128 stands for zero in the data rows.
Here is a table of points, one per row:
[ 84 123 134  93 117 144 124 138 139 156 132 119 115 184 131 136 157 133
 103 117 106 172 114 100 175  80 140 141 124 110  90 157 188  88 195 216
 142  92 117 161 116 141 148 152 199  98 255 130 181 145  74 176 102  69
 127 117  91  68 136 112 106 140 132  99]
[152 104 125  64  92 168 140  74 124 133 112 128 110 116 106 115 139 137
 167 140 130 143  87 151 109  79 116 108 158 115 138 122 156 158 115 135
 170 103 105  99 179 141 147 133 154 135 180 119 104 107  86 126 134 135
 131  91  99 116 139 144 157 165 104 154]
[143  89 137 141 106 105 138 141 125  96 152 119 148 133 139  92 137 157
 123 120 125 125 142 123 116  88 116 151 159 130 139 158 174 177  95 130
 126 138 136 128 138 139 132 149 130 115 104 110  98 132 127 132 108 113
  80 117 153 117  90 161 108 116 130  77]
[134 135 127 158 117 119 111 129 119  75  97 131 118 141 117 106  62 130
 134 162 139 141 103 136 142 126 113 142 107 119 124  90 135 106 129 131
 112 156 144 125 125 114 121 126 131 149  90 120 132 115 101 120 160 131
 112 181 115 114 148 116  98 164 153 100]
[134  76 156 158 133 118 175 177  95 105 150 124 117 105 146 115 115 117
 163 125 145 103 140 125  98 162  98  99 150 110 105 148 135 133  87 126
 130 149 155 115 125 159 148 101 138 122  61 103  99 134 143 147 111 138
 129 126 136 152 119 139 168  93 108 160]
[119 153 123 104 126 130 135 102 158 136 154  96 175 130 135 166 159 116
  98  94 110 131 132 168 133 163 116 116 120 102 172 113  99 130 169 116
 147 121 103 159 118 122 133 145 123 159 150 121 151 135 166 121 137 136
 163  98 116 102 129  88 114 122 122 142]
[ 55 112 108 151 129 107 151 128 123 123 135 146 104 159 152 106 130  62
 126 139 163 126 163 168 143 118 135 154 141 154 115 150 121  99  51 138
 111 124 160 144 116 157 111 166 152  84 157 147 186 130 119 108 116 105
 115 155 119 153 143 135 116 142 143  97]
[137 180 152  53 123 150 102 135 153 166 108 132 152  97 158 148 141 163
  70 107 145 144 105 116 148 167 127 114  85 115 157 118  92 152 153 118
 132 117 130 169 117 107 120 140  71 155 154 139 128 126 161  86 150 150
 103 119 129 152 154  92  95 106 137 116]
[ 86 111 147 140 164 105 179 136 131  78 157 108  78 129 111 121 126  47
 141 108 112 162 164 154 140 118 146  95 101  96  85 123 194  66 137 125
 106 143 130 130 135 102 140 107 161 120  83 120 117 111  92 108 113  97
  92  99 173 145 123 132  84  91 122 140]
[162 190 142 131 130 140  90  78 123 172 142 129 129  89 129 142  97 186
 130 139 110  95 133 110 128 101 157 141 100 120 152 124 108 148 149 116
 168 134  99 128 134 154 132 158 108 132 148 141 105 115 122 132 128 148
 129 122 121 126 147 155 144 161 120 106]
[171 155 116 149  91 151  78  89 121 149  84 107 154  99 103 146 109 200
 129 163 111  98 111 136 139 118  98 137 133 124 167 113 124 155 129  97
 117 107 119 113 131 131 129  96 100 136 117 109 108 110 136 116 138 148
 145 118 124 163 131 149 160 122 136 150]
[161 142 123 162 132 138  98 114 115 135 145 144  84 112 121  84  97 156
 155 137 131 133 133  76 122  83 102 144 163 117 121 113 121 177  72 109
 113 131 112  83 124 116 136 118 170 132 105 117 108 171  93 101 132 136
 125 162 140 151 116 183 138 160 154  95]
[123 128 105 115 158 105 108 150 135  95 116 129 129 114 121 120 146  75
 152 129 117 170 145 149 135 134 140 106 155  91 132 124  88 129 123 147
 139 115 130 130 156 111 149 166 116 128 105 175  96 107 107 125 142 151
 119 163 127 154 140 162 111 124 138 130]
[164 121 115 113 181 170 136 117 111 126 133 125 138 153 121 140 179 136
 111 113 118 101 109 100  98 158 145 101 109 139 133  95 155  87 204 124
 109 102 143 133 114 101  93 103 105 149 107 132 101 136 126 170 122 154
 152 103 138  78 128  65 184 116 109 183]
[137 156 112 158 106  97 145 150 139 156 118 135 140  94 123 173 136 146
 147 131 163 112 128 111 133 206 148 174 102 207 119 164  66 123 111 119
 109 172 145 115 147 112  76 107  73 111 108 155 177 159 233 111 116 145
 169 128 110 126 101  91 122 117 124 179]
[101 140 131 102 131 146 150 143 143 166 117 157 178 165 138 146 158 148
 114 133 128  91 129 124 149 146 134 170 145 166 145 127 100 127 174 115
 108 142 102 147  86 130 110  91  66 146 116 133 152 127 177 131 146 155
 169 127 131 142 123  91 145  77  96 126]
[128  99 110 165 137 105 124 145 143  99 117 156  89 150 140 101  85 131
 123 121 140 115 139 138 103  99 145 118 126 147 108 123 137  99  96 129
 141 123 151 122  98 147 142 125 162 121 126 117 123 136 106 160 128 110
  78 149 133 131  87 156 158 141 152 109]
[113  88 142 146 132 106 120 158 108 138 135 120 148 133 113 149 132  63
 117 127 110 143 128 120  92 158 128  93 125 142 103 142 111 151 113 111
 124 134 123 101 146 121 137 122 147 112 137 115 136 107 135 136 120  85
 166 128 150 114 148 134  96 147 125 140]
These points spread out most along one direction. For each point below, how far along it does it lie, from 0 to 99? 50 is the average, and the first point above lies past it. One standard deviation of the points above along it is 16.
[ 86 111 147 140 164 105 179 136 131  78 157 108  78 129 111 121 126  47
 141 108 112 162 164 154 140 118 146  95 101  96  85 123 194  66 137 125
 106 143 130 130 135 102 140 107 161 120  83 120 117 111  92 108 113  97
  92  99 173 145 123 132  84  91 122 140] -> 72
[134  76 156 158 133 118 175 177  95 105 150 124 117 105 146 115 115 117
 163 125 145 103 140 125  98 162  98  99 150 110 105 148 135 133  87 126
 130 149 155 115 125 159 148 101 138 122  61 103  99 134 143 147 111 138
 129 126 136 152 119 139 168  93 108 160] -> 58
[137 180 152  53 123 150 102 135 153 166 108 132 152  97 158 148 141 163
  70 107 145 144 105 116 148 167 127 114  85 115 157 118  92 152 153 118
 132 117 130 169 117 107 120 140  71 155 154 139 128 126 161  86 150 150
 103 119 129 152 154  92  95 106 137 116] -> 26
[143  89 137 141 106 105 138 141 125  96 152 119 148 133 139  92 137 157
 123 120 125 125 142 123 116  88 116 151 159 130 139 158 174 177  95 130
 126 138 136 128 138 139 132 149 130 115 104 110  98 132 127 132 108 113
  80 117 153 117  90 161 108 116 130  77] -> 63
[123 128 105 115 158 105 108 150 135  95 116 129 129 114 121 120 146  75
 152 129 117 170 145 149 135 134 140 106 155  91 132 124  88 129 123 147
 139 115 130 130 156 111 149 166 116 128 105 175  96 107 107 125 142 151
 119 163 127 154 140 162 111 124 138 130] -> 57
[161 142 123 162 132 138  98 114 115 135 145 144  84 112 121  84  97 156
 155 137 131 133 133  76 122  83 102 144 163 117 121 113 121 177  72 109
 113 131 112  83 124 116 136 118 170 132 105 117 108 171  93 101 132 136
 125 162 140 151 116 183 138 160 154  95] -> 63
[101 140 131 102 131 146 150 143 143 166 117 157 178 165 138 146 158 148
 114 133 128  91 129 124 149 146 134 170 145 166 145 127 100 127 174 115
 108 142 102 147  86 130 110  91  66 146 116 133 152 127 177 131 146 155
 169 127 131 142 123  91 145  77  96 126] -> 26
